In the rows, zero is written as 128.
Named moves (each a turn or a mirror), then the moves between two rows, first move first; the first pair answered
J_773:
[116 157 167  85  86 140 156 134 151 118 154 126] => [150 116 124  90 143 172 166 173 151 138 141 152]
[145 109 218  89 206 139 134 136 159 142 161  98] => [136 122 228  86 187 137 135 123 157 139 161  95]
[141 158 150 114  82 107 140  85 102 142 133 111] => [178 121 104 121 147 143 153 121 100 166 121 140]
J_653:
[143 108  80  92 146 130 158 129 123 148  93 116] => [134 107  77 103 141 121 148 115 112 150  86 115]
[120 141 178  75 149 168 112 114 172  86 146 117] => [127 137 187  80 132 141  96  91 159  89 116  84]
[111 104 178 135 130  63  89 108  99 119  58  61] => [ 56 125 127 185 152  73  81 114  87 105  91 122]
[144  96 113 158 161 106 101 136  87 139  97 112] => [124  99  96 163 174 122 107 150  98 130 127 135]
J_587:
[127 132 120 132 151 149 136 152 130 116 128 138] => [128 144 120 127 115 155 147 132 137 131 113 142]
[140 135 120  85 169 181 181 177 183 154 160 152] => [164 144 132  66 115 179 186 145 182 173 121 132]
[ 96 109 146 135 129  93 119 127 125 125 116 116] => [ 82 117 133 137 134 112 122 141 131 122 134 142]
Pairs:
Each pair is 2 to 4 moves apart.
[181 103 111  95 152 172 139 167 124 148 101 110] => [108 145 112 121 158 182 143 175 145 106 177 154] => J_773, J_587, J_773, J_587
[117 145  93 138 135 170 145 150 147 118 160 183] => [178 119 147 105  93 121 121 114 128 137  86  87] => J_653, J_587, J_653
[109 161 112 147  58 120 142  94 139 128 102 148] => [171 131 123 109  90 155 166 132 159 154  83 139] => J_653, J_773, J_653, J_653
[124 138 119 108 171 166 129 194 150 130 152 167] => [127 140 185  79 144 130 119 182 149 111 153 108] => J_653, J_773, J_587
[150  88 155 106 167  74 100 166 113 119 129  87] => [175 114 166  74  98  98 119 136 128 150  99  83] => J_587, J_587, J_653, J_587
[139 138 151 100  57 107 125  82 111 131  82  77] => [ 75 143  62 161 132 156 138 126 104 120 144 189] => J_653, J_653, J_773
[121 127  69 171 108 155 113 101 108 157  83 170] => [ 94 100 109 166 188 144  99 158 121 105 155 157] => J_773, J_587, J_587, J_653
[116 121  96 166 151 132 128 139 111 154  61 166] => [ 68 137 143 153 170 124 128 163 134 101 147 175] => J_773, J_587, J_587, J_653
[ 93 180  83 139  81 147 144  98 135 141 140 172] => [121 180 127  94  72 164 162 116 165 143 149 153] => J_773, J_653, J_773
[122 116  81 157 178 138 116 121  92 163 101 185] => [128 162 111 118  78 151 135  78 123 177  84 167] => J_773, J_653, J_773, J_587
[125 160 110 144  55 158 147  88 188 125 127 145] => [180  85 166 124 123 109 116 116 169 112 103  66] => J_773, J_653, J_773, J_587
[ 90 150 110 180  54  82 114  70  72  96 104 146] => [225  79 134  92 132 156 172 160 110 150  77 133] => J_773, J_653, J_653, J_653
[ 59 186 175 177  98 108 113 108 163  75 184 121] => [122 198 182 117  55 172 167 117 200 122 159 131] => J_773, J_653, J_587, J_773
[121 146  82 162 129 134 154  89  69 122 144 198] => [205 110 162  78 137 150 176 121 106 130 133 139] => J_653, J_653, J_587
[165 130  94 125  87 158 152 115 121 173  76 147] => [138 120  91 126 151 179 158 164 131 144 144 182] => J_587, J_587, J_653, J_587
[ 63 133  70 195 145 135 126 143  93 129 134 188] => [136 115  58 159 157 175 156 158 109 168  92 188] => J_773, J_587, J_773, J_653
[159 107  57 174 169 150 119 130 111 167  84 177] => [ 74 190 147 142  56 124 121  77 140 116 156 147] => J_653, J_773, J_653
[171 123 117 118  79 172 155 164 173 155 145 133] => [136 138 111 162  41 116 113 107 135 143 110 106] => J_773, J_653, J_653
[144 121  82 190 155 126  99 165 105 145 107 161] => [113 172  89 175 101 162 132 156 133 136 138 190] => J_587, J_773, J_653, J_773
[ 90 144 153 146 107 105 115 109 168  72 150 140] => [160 108 171 109 110 103 123 116 174  97 108  95] => J_773, J_653, J_653, J_773
[125 136 164 105 153 142 138 166 154 133 192 157] => [ 93 133 139 169 140  78  81 120 101 120 152 138] => J_653, J_653, J_653, J_587
[ 84 156 105 163  88 147 115 118 105 120 139 156] => [136  95 126 160 147 106  92 141  82 114 104 102] => J_587, J_587, J_773
[110 168 108 122  95 179 168 137 147 140 148 172] => [ 88 126  95 165 180 128 119 158 108 109 164 158] => J_587, J_587, J_653, J_587
[124 172  82 144  65 129 117  96 114 136 113 117] => [183 139  77 106 112 164 140 140 127 160 102 117] => J_773, J_653, J_653, J_653
